One vector is turned by the same rotation once a tick. Each row is the vector after some number of ticks, and that number follows the row.
The counts run from 0 to 343.
[131 162 154 129 153  96  46 157 106 132 143 167 166  84 151 127 105 119
 121 139 148 147 149 105 146 139 106 149  78 135 134 108 150 130 134 110
 116 137 163 135 153 119 153 116 132 142 143  77 113  94 116 110 149  92
 136 105  97 151 167 120 126  64 151 169  86 143 119 150  92 111 139 155
 122 172 102 147  76 153  93 134 151 172 135 132]
100
[130 114 154 177 115 128  98 101  97 143 150 106 166 135 185 102  93  98
  68 128 149 130 120  82 110 152 129 170 124 126  98 135 132  82 138 138
 124 121 148 125 155 114 161 125 164 156 140  74 142 159 111 129 116 117
  93 115 152  88 118  91 109 102 125 154 138 158 168 159  81 154 126  81
 103 161 116  92 132 108  96 132 119 159 167 150]
261
[136 186 163 173 164 140  95 165  92 133 137 126 159  85 139 127 146 128
 144 136 175 198 126  76 145 150 131 163  67 155 135 141 127 125 146 106
 132 115 138 140 124 116 136 108  89 168 156 105 151 118 114 148 138  92
 141  94 122 131 153 100 124  91 109 152 109 148 153 164 107 106  86 132
 142 170 146 131  71 149  87 123 125 160 166 131]
115
[109 204 142 149 145 163 102 168 128 131 132  90 162 117 168 150 179 112
 126 127 140 165 103  90 115 137  91 163  99 119 105 107 130 122 131 121
 114 121 146 160 136 111 159 111 114 150 150 100 132 107  71 127 102  99
 140 110  95  80 185 137  90  87  83 169  84 135 157 161 119 127 111 137
 118 153 113 135  44 126 108 149 133 160 157 143]
27
[129 117 109 143 113 162  86 126 104 148 121  89 146 120 155 149 147 141
 130 144 107 145 105 106  91 156  98 178 117 122  97 118 149 129 118 102
 113 113 139 160 125 135 151 112 124 168 152  75 126 120  95 131  86  95
 115  97 127 100 175 114 107 107 118 202  60 148 162 156 111 149 149 141
 141 165 119 112  86 101  70 143 127 174 154 191]
342
[136 167 178 174 114 120  71 138  99 148 128 144 155 110 181 121 137  81
 100 108 147 137 139 113  96 137 120 131 109 141 124 112 112  94 132 128
 137 133 166 159 163 106 163 153 146 148 139  82 109 121  95 125 162  99
 120 109  75  97 164 116 108  69 123 147 113 132 143 176 112 150 137 109
  72 191  96 119  78 131 118 150 147 149 145 147]
104
[132 111 146 169 128 120  59 124  56 143 151 128 195  97 171 103  99 131
 127 148 167 163 147 102 146 169 144 172  98 133 107 129 130 117 149 131
 127  95 121 119 156 105 156  98 122 160 152  81 140 148 129 132 111  89
 122 109 152 118 127  77 124  94 127 161 109 147 160 141  72 118 123 145
 128 147 109  70 109 140  87 119 134 172 160 145]
257
[157 152 146 189 116 146 109 127 134 166 119 108 152 108 183  93  93 100
 118  99 156 162 124  73 124 122 119 170 121 144 122 141 140  87 149 130
 123 126 158 149 125 144 156 140 137 165 139  97 148 111  85 141 155 124
  92 114 143 108 113 109 131 108 123 132 152 161 157 161  60 155 120  61
  95 176 189 134 132 138  78 123 121 193 178 145]
190
[107 120 126 191 143 119  47 144 113 151 145 112 170  78 173 119 141 116
 129 149 154 160 133 117 127 152 103 149 133  85  96 112 131 122 156 102
 119 116 103 149 177 126 180 109 142 142 155  92 124 117 116 138 104  95
 132 124 137  92 139 111 121  57 117 161  92 113 165 159 100 146 147 147
 103 163 106 113  91 111  91 133 144 162 154 168]
12
[161 113 142 161 137 123  48 126 102 141 146 101 141  67 183 130 109 109
 111 113 156 132 108  79 133 136  94 176  90 133 113 128 155 113 156 147
 125 143 127 113 156  94 146 115 147 143 154  87 138 134 130 129 102 135
  95 138 171  99 128 106 129  88 155 173 119 171 129 147  78 142 134  83
  92 178 153 127 127 134  85 102 141 182 129 134]
204
[127 122 109 157 148 142  69 145 104 152 135  98 157  84 191 105 157 145
 129 150 145 148 140  90 131 159  89 136 108 104  96 118 145 136 144 107
  99 115 104 123 158 122 158  97 112 152 143  86 123 132 102 144 117 123
 135 123 156 116 157 119 134  85 152 194  67 123 141 146 101 130 153 154
 118 181 133 144  83 134  61 134 150 189 136 156]
13
[133 168 181 190 145 138 111 134 127 142 141 115 172 120 125 150  96  80
  91 127 150 181 114  90 128 127 146 171 118 155 123 134 114  98 144 120
 156 128 176 157 125 135 154 128 144 155 163 110 135 124 101 111 136  95
 113  95 113 111 158 105 137  78  71 149 137 164 194 154 103 108 105 106
 134 157 111 104  79 112  87 119 128 151 173 150]
50
[122 152 129 150  96 177 105 116 116 159 114  82 145 138 186  96 136 110
 101 115 117 134 103  81  90 123  95 164 118 124 126 117 150 106 121 135
 106 127 154 166 170 138 140 126 164 172 131  83 121 115  64 128 141 119
 111 124 137  85 139 120 120 105 138 174 115 145 144 141  79 171 149  85
  98 174 136 155 116 116  78 164 116 179 145 153]
277
[171 173 161 134 138 141  98 139 117 139 145 152 164 106 164 125 129  98
  97  94 134 161 105  54 114 129 112 164  51 162 154 118 151 122 134 134
 107 140 171 126 118 119 126 125 129 141 147  84 126 104  97 117 143 120
 119 113 104 108 153 125 117 111 141 163 118 161 124 161  95 132 122  72
 119 197 145 154  73 150  82 117 139 155 136 121]
299
[120 137 139 180 123 169 114 122 107 157 133 123 143 124 203 106 134 102
  73 108 132 135 116  61  96 139 113 179 117 155 121 130 135 107 143 125
  90 121 141 130 148 107 164 130 162 174 150 105 142 142  76 144 146 127
 109 124 158 102 113 112 139  90 114 174 139 170 141 166 101 147 125  70
 105 168 136 125  93 124  64 124 113 157 154 137]
1
[110 159 102 140 142 136  92 137 113 114 139  85 165  92 165  77 134 120
 117 145 152 167 118  76 154 168  81 189  91  98  92 126 172 106 142 111
 100 121 123 150 130 119 145  80 113 152 147  97 137 118 108 142 103  98
 123 137 162  93 145 102 116 107 115 174 120 147 140 109  81 119 115 127
 130 156 127 122 112 126  64 124 126 198 151 144]
76
[152 171 176 146 159 160  99 145  68 140 139 140 176 101 164 116 120 133
 109 135 164 177 134  80 148 140 112 164  77 140 136 123 126 107 141 117
 164 118 144 123 139 129 140 113  84 163 131  64 139 138 111 124 136 116
 159  88 120 138 163 115 135 121 125 183 128 145 148 133  73 122 104 128
 141 156 129 127  91 149  76 153 141 159 142 144]
242
[133 142 152 205 104 158 109 118  86 161 122 116 142 118 172 143 140 159
 134 124 132 168 114  95  92 154 117 195 153 133  97 144 136 128 125 129
 124  98 160 172 126 131 177 110 155 183 149 102 145 142  97 157 130 119
 135 101 162 104 150  99 117 107 110 173  89 149 163 160  86 148 139 124
 138 148 115 127  84 119  59 138 107 145 184 171]
66
[109 185 138 142 129 115  74 156 102 133 115 105 193  86 153 123 146  84
 120 135 146 162 112 104 132 131 109 161 101 112 112 110 148 118 129 126
 120 127 145 167 152 109 132 138 152 150 150  87  97 105  81 104 113  79
 124 131 112 102 162 127 101  46 106 156 102 142 143 131  76 127 120 130
  92 160  95 135  79 127 112 131 129 165 172 165]
287
[120 126 150 172 100 114  90 125  99 130 134 100 170  93 174 102 132  86
 107 139 156 133 123 104  98 163 112 172 144 119  82 120 127 117 122 140
 113 116 134 162 149 116 168 118 173 160 155 107 147 143 105 150 118 105
 101 126 147  61 133  97  82  91 118 161 124 135 155 130  88 151 129 114
  90 140  89 110 108 115  79 124 119 154 179 156]
73
[102 157  83 128 150 130  76 158 125 135 131 114 149  88 153 104 138 119
 124 134 131 168 115  59 138 144 101 179  80 129  90 108 183 132 126 110
  86 135 137 146 143 119 152  94 132 142 147  84 133 103 105 142 114  86
 133 115 142 100 153 118 102  88 131 181  95 131 131 143  89 107 113 133
 144 140 129 141  75 152  77 117 132 204 157 127]
84
[166 125 149 185  96 153  82 115  86 173 123 146 145 132 168 140 118 121
 123 120 151 131 127 101  96 159 130 169 136 138 110 154 117 109 121 122
 131 110 173 144 111 138 171 133 129 176 135  88 151 143 110 150 146 116
 105 105 128  97 150  97 104 136 115 155 115 159 165 145  86 160 149  96
 137 166 134 111  91 135  76 147 129 157 173 171]
254
[136 112 137 152 145 133  59 130 106 157 135 157 148 105 148 139  89 126
 141 148 157 163 159 117 130 170 152 150  97 145 118 134 120 111 134 106
 149 112 167 131 123 149 145 111  95 175 119  82 152 120 110 117 141 101
 135  78 115 126 157  92 131 119 124 160  86 131 161 151 100 103 146 139
 163 179 135  93  92 134  81 123 147 186 158 179]
52
[154 125 141 189 118 175 118 121 120 178 136 123 123 136 174 149 133 107
 107 125 142 162 111  85  96 139 126 178 132 144 115 145 116  97 132 133
 130 125 159 127 119 114 179 133 137 171 133 105 152 137  83 140 135 126
 113 100 145 102 137 104 134 102  92 172 123 165 174 167 109 144 133 102
 131 177 169 110  93 126  80 131 117 163 182 176]
128
[123  97  96 144  94 110  53 129 101 155 121  96 164 102 165 118 120 105
 128 139 116 137 128 112 102 152 119 180 125 140  98 118 154 124 121 110
 126 118 153 134 143 112 154 138 152 157 142  72 102 120  98 109 108  78
 108 135 148  81 163  95 102  76 132 165  87 156 141 136 101 150 161 142
 109 163 106 109  88 120 102 128 134 183 157 171]
82
[109 122  97 170 148 163  94 140 101 148 145 115 157  87 182 104 143 158
 142 149 136 160 120  75 142 155 122 167  98 138 123 119 144 150 137 108
 105 108 125 120 162 125 155 113 124 154 145 115 124 122 106 156 136 103
 131 116 172 112 135 105 131  78 141 179  99 142 142 159  97 122 115 133
 147 176 135 149  82 152  62 131 120 200 153 149]
5
[108 125 167 147 127 101  59 138 110 118 120 105 159  94 196 134 124  94
  94 113 140 115 127  87 121 130  74 149 105 121 111 113 144  98 150 153
 120 143 133 153 189 109 152 115 166 145 159 103 133 129 126 125 131 130
  91 127 153 101 129 132 125  78 163 166 105 129 135 160  96 167 146  82
  77 164 116 145 117  98 100 104 165 147 124 151]
16
[130 158 147 137 114 109  58 149 101 141 120 113 161 103 141 150 135  99
 131 137 132 158 133 122 124 142 133 167 107 128 114 108 137 119 103  99
 147 121 166 167 136 113 152 137 158 150 160  84 118 120 104 110 115  68
 131  94  91  97 187 116  82  83 120 158  84 134 135 132 111 135 126 141
 132 136  69 109  67 110  95 124 141 149 167 162]
161
[137 147 145 180 158 146  96 138  80 151 144 118 155 108 172 128 138 144
 127 152 158 167 149  76 119 162 110 159  79 152 109 116 111 116 166  97
 129 118 133 112 140 116 156  96 105 171 151 114 163 136 134 169 135 110
 138  89 126 126 138  97 138  98 116 182  95 153 156 163 120 124 105 135
 137 179 145 113  68 142  70 134 157 157 160 159]
123
[140 120 130 145 106 126  77 136 108 147 135  87 155 108 164 150 129 110
 108 139 110 125 121 112  83 143 101 175 137 113 102 108 130 123 122 116
 124 130 153 170 149 110 170 114 162 160 144  79 133 156 100 126 104 114
 112 122 127  74 169 124  88  89 121 189  83 131 151 148 108 141 157 113
 117 154  83 136  86  90 100 127 127 147 157 190]
341
[130 154 154 165 155 133  80 171 117 152 138 135 149 117 166 131 144  96
 127 133 146 155 146 114 102 142 140 139  93 145 113 130 100 109 124 118
 124 133 182 162 136 113 165 138 133 165 129  93 123 105 101 137 149  80
 136 110  74  99 168 123  96  82  87 144 102 159 145 190 126 135 129 122
 128 176  94 123  51 136 105 130 136 154 179 161]
302
[129 138 138 122  98 112  53 125 119 147 138 132 148  95 183 136 111 106
 101  99 120 106 123  95  94 140 110 147 110 136 114 122 157 108 125 145
 110 150 165 148 167 124 136 134 166 137 133  55 109 121 103 114 146 113
 112 130 107  99 151 133  94  90 173 171 102 138 121 151  79 168 162  94
  85 190 106 150  95 135  92 126 140 152 135 156]
284
[129 123 136 147 121 148  95 128 122 132 136 129 125 111 188 105 129 133
  92 112 125 115 105  60 117 135 111 174 117 126 106 125 162 125 135 149
  91 132 166 135 168 134 162 112 172 153 137  84 163 138 105 138 128 115
 107 116 140 109 129 110 106 108 156 177 137 156 130 168  94 143 139  81
 126 144 141 140  80 126  58 125 120 169 165 138]
268
[124 130 133 197 136 137  86 132 129 158 131  99 132 110 161 148 117  97
 124 138 150 167 104 109 129 136 141 190 138 125 104 152 127  94 144 124
 145 115 124 130 125 118 166 121 128 172 152  98 152 121  94 133 106 127
 101 104 152  91 125 105  99  88  69 137 121 159 187 158 108 119 115 119
 128 174 160 103 104 133  92 121 133 178 178 177]
129
[130 112 105 167 116 134  72 124 102 158 129  90 154  78 160 104 137 142
 160 156 149 137 140 116  98 177  95 170 120 104 103 110 136 115 145  93
 112 119 128 144 142 128 162 108 114 157 139 119 138 120 106 162 118 120
 110 115 139  92 136  94 118  90 132 162  67 130 144 152 101 136 163 152
  99 199 144 127 113 121  81 141 140 178 143 170]
201
[119 121 133 192 108 123  69 115  82 174 136  73 159  88 172 133 142 120
 134 141 154 142 127 120 105 153  96 157 149 121 106 117 123 110 150 117
 134 116 119 140 159 110 169 132 127 173 148 105 114 124 123 153 109 107
 113 129 160  89 139  96 129  74 113 166  92 161 159 164  99 148 132 137
  87 179 108 116 107 104 110 141 123 154 160 173]
200
